[107 -50  25  53  12  85  37 -21  69] -> J
[-29 -15   1  -1 -30 -37 -35 -35 -24] -> X
[-21  16 -14 -41  -5   6   0   4  19] -> C
[  5   6   2   3   1  16  -6   8 -11] -> D
[ -6   5  -5 -14  -7   2   0   1   6] -> Y
[5 4 2 0 6 4 5 0 6] -> E
[ 0 -1  1  2  1  0 -1  0 -1] -> U
[ 9  5  1  1 10  9 10 -1  8] -> M
[ 17   6   2   3  -6  16  -6   8 -11] -> N
[-25  32  50 -18 -26  -3 -92 -29  25] -> R
[  5 -24 -13  27 -35  -4  58  17  -2] -> Z
loc: [53] : J, 4
loc: [69] : J, 9
loc: [-3] : R, 6
loc: [-26] : R, 5
loc: [27] : Z, 4
find: [ 9  5  1  1 10  9 10 -1  8] : M

[-48  -9  19 -42 -82] = A
[-81   4  40 -56 -69] = S
[-24   7  46 -58 -66] = G
loc: [-48] : A, 1
loc: [-82] : A, 5
loc: [-81] : S, 1

[-76   4  35 -56] : P
[-57  -8 -96   1] : T
[-77  26   5 -92] : L
[-28   1  25  50] : F
[-22 -58  69  51] : B
[-33  26  15 -17] : K
loc: [15] : K, 3
loc: [69] : B, 3
loc: [-76] : P, 1
loc: [-58] : B, 2
loc: [-56] : P, 4
loc: [-96] : T, 3
loc: [-57] : T, 1

[-73  43 -16 -25 -25  34  86] : Q
[-73  38  39 -25 -17  34  37] : H
[-104   -8   61   36 -105   36   39] : V
loc: [-8] : V, 2
loc: [-105] : V, 5
loc: [37] : H, 7
loc: [-16] : Q, 3
loc: [38] : H, 2
loc: [-104] : V, 1
find: [-73  43 -16 -25 -25  34  86] : Q

[-17   8 -34  -7 -18  -2 -26 -18  20 -32   3  17  18 -21 -23  -8 -16 -20
 -53  37] : vug
[ -4  32 -12 -57 -38 -32  11 -78 -17 -13   6  41  10   2  -4 -22 103  18
 -20  76] : Remul
[102  32 -12 -57 -38 -32  11 -78  19 -13   6 -33  10   2  -4 -22 103  18
 -20  76] : papu
loc: [102] : papu, 1
loc: [-26] : vug, 7
loc: [-16] : vug, 17
loc: [-23] : vug, 15
find: [102  32 -12 -57 -38 -32  11 -78  19 -13   6 -33  10   2  -4 -22 103  18
 -20  76] : papu
loc: [20] : vug, 9

[-30   8  44 -37  51 -32 -52 -58 -13 -26  12  59  47  45] = soza
[ 40  18 -40  79 -30  72  92  18  -2  21  -6 -36  48 -47] = Pagi
[-30   8  44 -37  51 -32 -52 -58 -13 -26  12  59  47  -5] = kuvap
loc: [-6] : Pagi, 11
loc: [21] : Pagi, 10

[  1  29 -57  -8  57 -38  -1   2 -19 -36 -13   7 -35] = zisi
[-24  25 -33 -27  -2  22  -6  -8 -16 -10   7   2  15] = lonib
[ -7 -16 -45  -8  39 -17 -66  -5  28  37  30  -8 -38] = ger
[ 20   9  -2   3  19 -59  43 -14  17 -18 -17  -6  27] = devev
[-26  22  47  -3 -17   4 -19  -4  -1  19  -6   5   1] = sekub
[ -6  -1  14  11  23 -48   9  16  20  12 -30   1 -19] = Gav
[ 17   1 -12  19  48 -80   7  14  12  64 -18  -4  44] = lafek
[ 20   2 -13  -3   7 -43  -2  -4  -3  28  -5  -3 -32] = sital
[  7  -6  -1  41 -28  17  12   5 -16 -40 -13   2 -18] = merum
[ 11  10 -15 -24 -39  48 -11  25   6  -8 -10  -3   8] = Rep
[ 21   0   1 -30 -21 -22 -31 -17  13  -4   4   7 -13] = fonim
[-50 -12   0 -19  -1  45   9   1  40   5  -5   8   0] = dap
find: [ 21   0   1 -30 -21 -22 -31 -17  13  -4   4   7 -13] : fonim
loc: [-11] : Rep, 7
loc: [-15] : Rep, 3
loc: [16] : Gav, 8

[ 77 -12  70 -52] = vog
[ 63 -51  45 -58] = vusen
[ 63 -51 -16  16] = Dapa
loc: [45] : vusen, 3
find: [ 77 -12  70 -52] : vog

[ -3 -21  16  24  14   9 -37   8   1]  mazis
[  7  42 -33 -47 -28 -17  74 -18  -1]  Nofiz
[ -6 -42  34  47  30  14 -75  17   2]  vab
[  -9  -64   50   70   42   25 -111   26    2]  Deko
[  1   1 -16  -1   2   0   0   0  -1]  Luz
[  4  20 -17 -25 -15  -5  37  -8   0]  tifat
[  3  21 -16 -24 -15   1  38  -8  -1]  dake
[ 0  0  0  0  1 -2  1  0  0]  madid
loc: [9] : mazis, 6
loc: [-9] : Deko, 1
loc: [-75] : vab, 7
loc: [8] : mazis, 8
loc: [70] : Deko, 4
loc: [30] : vab, 5

[ 31  31  46 -62 -25 -26  33  44  -4 -70 -22  -1 109 -21 -93 -25  41 -57
 -75   0 -11  36 -25  27 -27  33 -78  68  38 -66 -71 -46  38  20  10  26
 -71  13  16  29 -13 -62  13  53  -7 -30 -32  -8 -13 -18  -3 -25   5] = Guza
[  1  37  39 -63 -22 -50  43  35  -6 -48 -23  -8 109  -8 -75 -13  34 -53
 -82  13 -35  53 -27  30 -20  21 -75  69  33 -51 -70 -14  21   3   6  40
 -56   5  17 -21 -17 -48  27  34   0 -49 -28 -13 -12 -18  -7 -11  23] = pefi
[ 25  34  45 -61 -24 -31  36  42  -5 -67 -22  -2 110 -19 -89 -23 -40 -56
 -78   2 -17  39 -28  27 -26  30 -77  68  39 -64 -71 -40  34  17  11  29
 -69  11  16 -14 -16 -60  15  50  -6 -32 -31  -8 -12 -18  -3 -24   7] = vuru
[ -4  37  38 -65 -22 -54  43  33  -8 -47 -22  -9 -24  -7 -71 -10  33 -51
 -82  15 -39  55 -26  29 -19  17 -75  69  33 -47 -70  -8  20   1   5  44
 -53   4  18 -21 -18 -47  28  30   2 -50 -26 -13 -10 -18  -7  -8  25] = Sopem
loc: [-20] : pefi, 25
loc: [4] : Sopem, 38
find: [ 31  31  46 -62 -25 -26  33  44  -4 -70 -22  -1 109 -21 -93 -25  41 -57
 -75   0 -11  36 -25  27 -27  33 -78  68  38 -66 -71 -46  38  20  10  26
 -71  13  16  29 -13 -62  13  53  -7 -30 -32  -8 -13 -18  -3 -25   5] : Guza
loc: [-16] : vuru, 41
loc: [-39] : Sopem, 21
loc: [-2] : vuru, 12

[-89  23  43  34   5   4  -9   7   8 -60 -75 -36 -11  13 -22   5 -23 -15
 -36  25   1  -4  45 -29 -26] : Nutor
[ -1 -13  -5 -29 -18  -9   9  -1  19 -22 -22  13 -27 -24 -10 -29  17  -8
  -6   0  15 -19  10  -3  14] : Tukef
[  9 -16 -13  -9 -26  34  13  -2  18 -20   7  -1 -13 -32 -19 -23  -6   2
  -6  -5  16   5  15   9  16] : Papev
[  2   2 -16   4   4  29  18  -3 -15 -11 -28   8 -45 -10  -4  -7  15  -1
 -23   1 -19 -39  19  16  -9] : ninu
[-36  33   3  -1  29   2   7  27  22 -51 -38 -30 -31  -6 -14 -10 -61   6
 -24  47 -67   2  31  -9 -22] : piru
[  9 -16 -13  -9 -26  34  13  -2  18 -20   7  -1 -13 -32 -19 -23  -6   2
  -6  -5  16 -10  15   9  16] : tupig
[-41  33 -12   3  32   4  14  29  20 -39 -19 -31 -25  -5  -8 -15 -72  -4
 -17  59 -66  -8  37 -17 -10] : kapaz
[-28 -40   0 -29 -17  -9 -23 -21  19 -25 -26 -10  11 -50 -10 -15 -35   2
  -9  21   8  18  15  15  24] : Poza
[-35  23  20  18   7   2  -3   6  25 -48 -51 -26   2   2 -22   1   0  -8
  -4 -17 -13 -20  56 -15 -34] : tovi
[ -1 -13  -5  -4 -18  16   9  -1  25 -22 -22  13 -27 -24 -10 -29  17  -8
  -6   0  15 -19  10  -3  14] : vatet
[-62  -4  15  16   6  33   1  20 -10 -29 -29 -27 -17  15 -13 -12 -29  -4
 -27  30 -15  -5  21 -25  -8] : nel
find: [-41  33 -12   3  32   4  14  29  20 -39 -19 -31 -25  -5  -8 -15 -72  -4
 -17  59 -66  -8  37 -17 -10] : kapaz
find: [-35  23  20  18   7   2  -3   6  25 -48 -51 -26   2   2 -22   1   0  -8
  -4 -17 -13 -20  56 -15 -34] : tovi
loc: [-48] : tovi, 10

[  7 -13 -17  13  13  10 -22   5  -8  12  10  21  -9  -7  19   5   4  -1
   0 -16  10  -7   1  12 -33 -28   8  -6   4  13  -9 -16] = kasa
[  7 -12 -38  20 -27  -1 -60  72 -47 -11  60  21 -14  94  41  26 -26  33
 -66 -31  16 -73 -27  55 -97 -97  11  71  -8  -6  -5 -85] = fup
[ -4 -18   3  19  -7   7 -15  10 -30   2  -8   8   7   3  22  13   4  28
  -8 -21  -2  -4  -2   9 -34 -35  29  16  -9  -7 -14 -24] = Kirul
[-28 -26  10  19 -17  -5 -36  -3 -40  -9  -1  16  15  -3   4  12  -1  32
 -30 -23  11  -9   7   5 -21 -43  22  16  -1  -9 -13 -30] = vip
loc: [-22] : kasa, 7
loc: [60] : fup, 11
loc: [-33] : kasa, 25
loc: [-47] : fup, 9
loc: [1] : kasa, 23

[ 14 -28 -24  80 -15] -> peko
[ 55 -58  43 -75  80] -> Tekub
[-60 -60 -43  79 -59] -> poz
loc: [-58] : Tekub, 2
loc: [-59] : poz, 5
loc: [-15] : peko, 5
loc: [55] : Tekub, 1
loc: [79] : poz, 4
loc: [43] : Tekub, 3
loc: [-75] : Tekub, 4

[ -1   0  -2   0  24  -3   1  -1  26  20  -1  30   5   1   2  -9  12  28
   7   0   0   2  17   0 -10  10  -1  -5] -> sonug
[-14  -1  38   1   0   2  36  -3   0  32   3  24   3   2   0  -4  35   1
  33 -10 -34  -1   0   3   0   5  -2   5] -> mugo
[  0  12   0  21   4  32  -2   6   0  37  -1   3  35   0  -1  -1   2   0
   2  -3  -1  -7  -1 -26  -2   7  21  -4] -> Galub
[  0   0  -1  54   1  -3  14  -6  -4  84  42  -1  -4  -3  -3  -2  36   2
  42 -65 -46 -94   6   2 -23  31   1  31] -> rano
[-13  -3  27   1   7  -1  39  -3  -2  26  43   3   0   0  -1  -3  60   1
  -3 -44 -61 -37   1   1   2  24  -1  10] -> lazos
[  0   2  -1  12   8  -1   2  -2  -2  38   7   2   4   0   6   3  42   2
   1 -20   4 -61   4   2  -1  25   1  44] -> bonen
[-19   1  36  22   2  40   2  -1  11   0   2  16   1 -14  -3 -22   1   0
  59   0   1   0   0 -10  -3   1   7   1] -> pas
[-20  11  -1  13   1   2   8  -2   7   8  41   3   2   2   3  -1  17   3
   0 -29 -16 -18   3   2  -9   6   0  -3] -> Navu
[  1   1  30  18   2  14   2  -3  -2  47   1  20  18   0  -1   1   0   1
  42   1  -1 -14   3   2  -2  28   1  33] -> mezam
[  0  -2  -1   1   6   0   2  -2   1  32   0  -1   9   2   2   1  13   1
   0 -18  -6 -24  -1   1   0  -1   0  -1] -> zelob
loc: [43] : lazos, 11
loc: [-5] : sonug, 28

[ 54 -23   6  -9  -8]  vos
[ 99  -7   7 -16 -10]  mupid
[53  5  6 -6  1]  nofal
loc: [99] : mupid, 1
loc: [7] : mupid, 3
loc: [-7] : mupid, 2
loc: [53] : nofal, 1

